In the rows, zero is written as 128.
The rows of X fall into 3 groups, which share some directions, and each row is roughly a mix of its group's hidden directions.
X (114 x 10):
[[112 107 105 145 118 182 115 151 133 137]
 [171 129 130 125 131  79 126 101 117 113]
 [124  98 112 127 157 152 110 169 119 152]
 [ 74 125 115 156 140 127 148 109 119 105]
 [109 106 175 131 123 126 120  92 157 130]
 [125  90 173 106 133 130 123 102 151 133]
 [166 121 100 131 141  83 139 105 135 140]
 [ 80 122 171 115 130 135 121 120 123 100]
 [173 130 107 110 133 104 121 135 152 163]
 [ 94 111 114 136 166 109 154 108 106 143]
 [125 104 182 122 123 132 124 100 159 130]
 [101 123  97 116 179 127 108 140 146 128]
 [147 164 148 100 119 105 112 129 167 132]
 [101 114  93 135 105 174 122 143 119 139]
 [106 115 178 122 142 118 120 126 166 147]
 [ 99 117 116 140 122 172 127 166 114 147]
 [ 98 114 108 137 149 134 167  99  98 128]
 [ 93 109 166 118 150 139 118 153 115 154]
 [ 86 116 154 110 156 152 117 142 122 155]
 [ 95 155 141 158 154 141 132 129 101  99]
 [127  96 177 110 131 132 125 105 155 143]
 [132 167 155 102 136 106 110 141 152 154]
 [162 126 138 109 135  72 128 107 128 120]
 [106 147 152 144 165 163 135 156 126 142]
 [112 112 107 155 133 131 169  96 116 101]
 [166 153 168 119 113 120 101 148 138 128]
 [123 106 162 137 139 159 123 169 117 155]
 [165 118  86 132 138  92 127 120 140 149]
 [149 157 149 107 135 115 115 153 157 163]
 [ 79 125 169 129 130 138 136 124 135  97]
 [ 78 141 166 142 135 137 141 124 122 104]
 [114 172 133 121 119 109 156 116 165 108]
 [115  94  87 146 145 105 125 107 101 127]
 [104  91  90 160 143 114 141 117 133 118]
 [159 127 168 100 105 146 115 148 150 122]
 [124 154  77 146 135 127 131 151  96 130]
 [ 82 119 162 101 131 135 123 109 114 105]
 [107  88  93 157 153 110 140 121 121 132]
 [ 80 122 129 118 153 149 124 165 127 149]
 [125 111 153 133 138 177 123 159 126 157]
 [137 164  84 121 130 126 145 163 108 128]
 [128 156  84 149 138 121 128 166 107 119]
 [120 129 120 107  85  83 141 110 110 122]
 [ 83 135 160 135 125 116 116 117 140  88]
 [128 172 150 131 138 152 155 140 108  99]
 [101 117 119 150 122 169 127 173 134 136]
 [126  94 171 136 124 127 119  99 164 135]
 [123  79 113 135 146 131 150 109  91 127]
 [120 167  91 156 128 129 127 150  98 116]
 [ 81 132 164 115 127 151 138 115 114 103]
 [126 152  76 141 137 117 129 163 107 123]
 [139  85 103 117 120 102 112 127 157 156]
 [119 121 133 119 132 181 131 157 155 153]
 [ 98 112 105 142 121 181 114 145 126 137]
 [ 98 123 145 148 114 173 134 159 114 144]
 [156 110 101  94 104 104 112 147 145 146]
 [143 100 138 144 120 122 100 130 153 177]
 [169 116 145 115 125  99 118  87 109 127]
 [143 113 111 107 125 117 126 142 147 187]
 [ 99 119 148 125 155 144 126 174 153 143]
 [160 130 163 118 100 141 103 155 149 114]
 [158 108  84  97 111 112 137 134 140 145]
 [173 142 148 127 126  93 136  93 124 114]
 [ 96 135 124 137 122 164 138 165 164 130]
 [142 112  78 112 126 103 124 152 140 155]
 [143 155  94 127 140 147 143 154  88 142]
 [122 105 182 124 133 140 132  97 151 139]
 [135  92 168  99 131 134 134 103 152 141]
 [163 112 160 101 111 139  96 152 132 131]
 [ 99 132 124 144 134 178 133 164 123 144]
 [177 135  95 130 136 109 132 130 126 164]
 [116 161 169 121 146 146 133 144 107  97]
 [128 161  86 156 114 127 128 138 101 104]
 [ 80 119 162 129 131 146 129 120 104 100]
 [120  92 168 109 135 126 124 105 156 152]
 [137 101  80 113 120 101 137 128 154 150]
 [133 143 151 142  98  93 137  94 132  97]
 [167 133 144 115 105 133  96 159 156 133]
 [140 116  99 129 127 106 128 150 160 174]
 [144 117  79 117 123 106 149 139 155 152]
 [138 137  76 121 123 134 135 131  85 108]
 [115 165 161 141 130 156 137 118 100 100]
 [127 140 150 128 150 156 127 134  82  93]
 [ 79 140 124 138 135 160 126 137 165 119]
 [140 112 128  94 146 141 129 148  97 172]
 [111 113 179 115 124 125 128  99 161 132]
 [147  94  93  95 118 107 126 129 144 154]
 [142 150 135 142 102  83 145 107 121  99]
 [133 154  78 145 138 127 138 159 103 125]
 [133  96 179 116 127 129 122 108 159 122]
 [ 86 120 111 117 147 129 142  95  90 129]
 [ 89 117  88 135 147 134 151 106 105 136]
 [165 147 125 119 135  88 134  90 113 115]
 [159 131 119 101 119  85 130  89 126 121]
 [ 98 115 144 158 133 168 121 165 127 135]
 [180 124  87 124 121 115 124 129 139 150]
 [144 115  88 111 115 120 125 131 129 181]
 [154 130 142 106 155  78 123 104 129 123]
 [153 142 154  95 103 146  96 152 141 133]
 [137 106 135 128 135 186 118 147 135 156]
 [160 158 166 121 113 154 134 155 139 138]
 [175 138 114 151 142  90 144 122 132 146]
 [119 115 135 113 179 127 106 138 168 131]
 [148 118 135 112 116  73 124 100 106 121]
 [133 156  80 155 128 132 127 151  97 130]
 [184 126 104 119 126  96 120 121 137 145]
 [123 102 161 135 160 158 109 155 133 148]
 [159 126  94 120 136  89 110 128 149 155]
 [ 83 139 122 139 122 166 137 159 150 131]
 [178 125  95 127 132 124 155 124 133 157]
 [ 76 153 165 129 135 137 142 122 129 112]
 [157 132 136 114 130  86 124  86 144 109]
 [ 90 144 158 110 107 156 121 122 130  94]
 [117 103 173 125 142 135 148  97 158 132]]

Here is one row of each group, with its name. Which group are the others in?
[125 145 174 145 135 155 115 126 102  97] : R
[ 82 139 171 128 126 147 130 125 117 101] : G
[ 91 127 142 140 119 178 131 154 141 140] : W

[103 161 163 142 113 163 125 149 124 112] : G
[160 151 132 117 114  79 153 117 116 120] : W
[120 102 176 118 129 130 125 101 160 149] : R
[145  87 160  87 128 136 124 109 137 137] : R
[110  99 114 171 147 117 160 113 118 112] : G
[ 97 124  85 147 149 119 146 105 101 136] : G
[122 163  86 167 122 130 126 140 103 130] : R
[ 96  95 104 131 121 141 116 108  96 100] : G
[168 123  87 138 130 100 116 136 147 151] : G
[ 76 119 107 141 145 125 151 100 114 115] : G
[148 103  84 126 116 104 122 138 152 158] : R
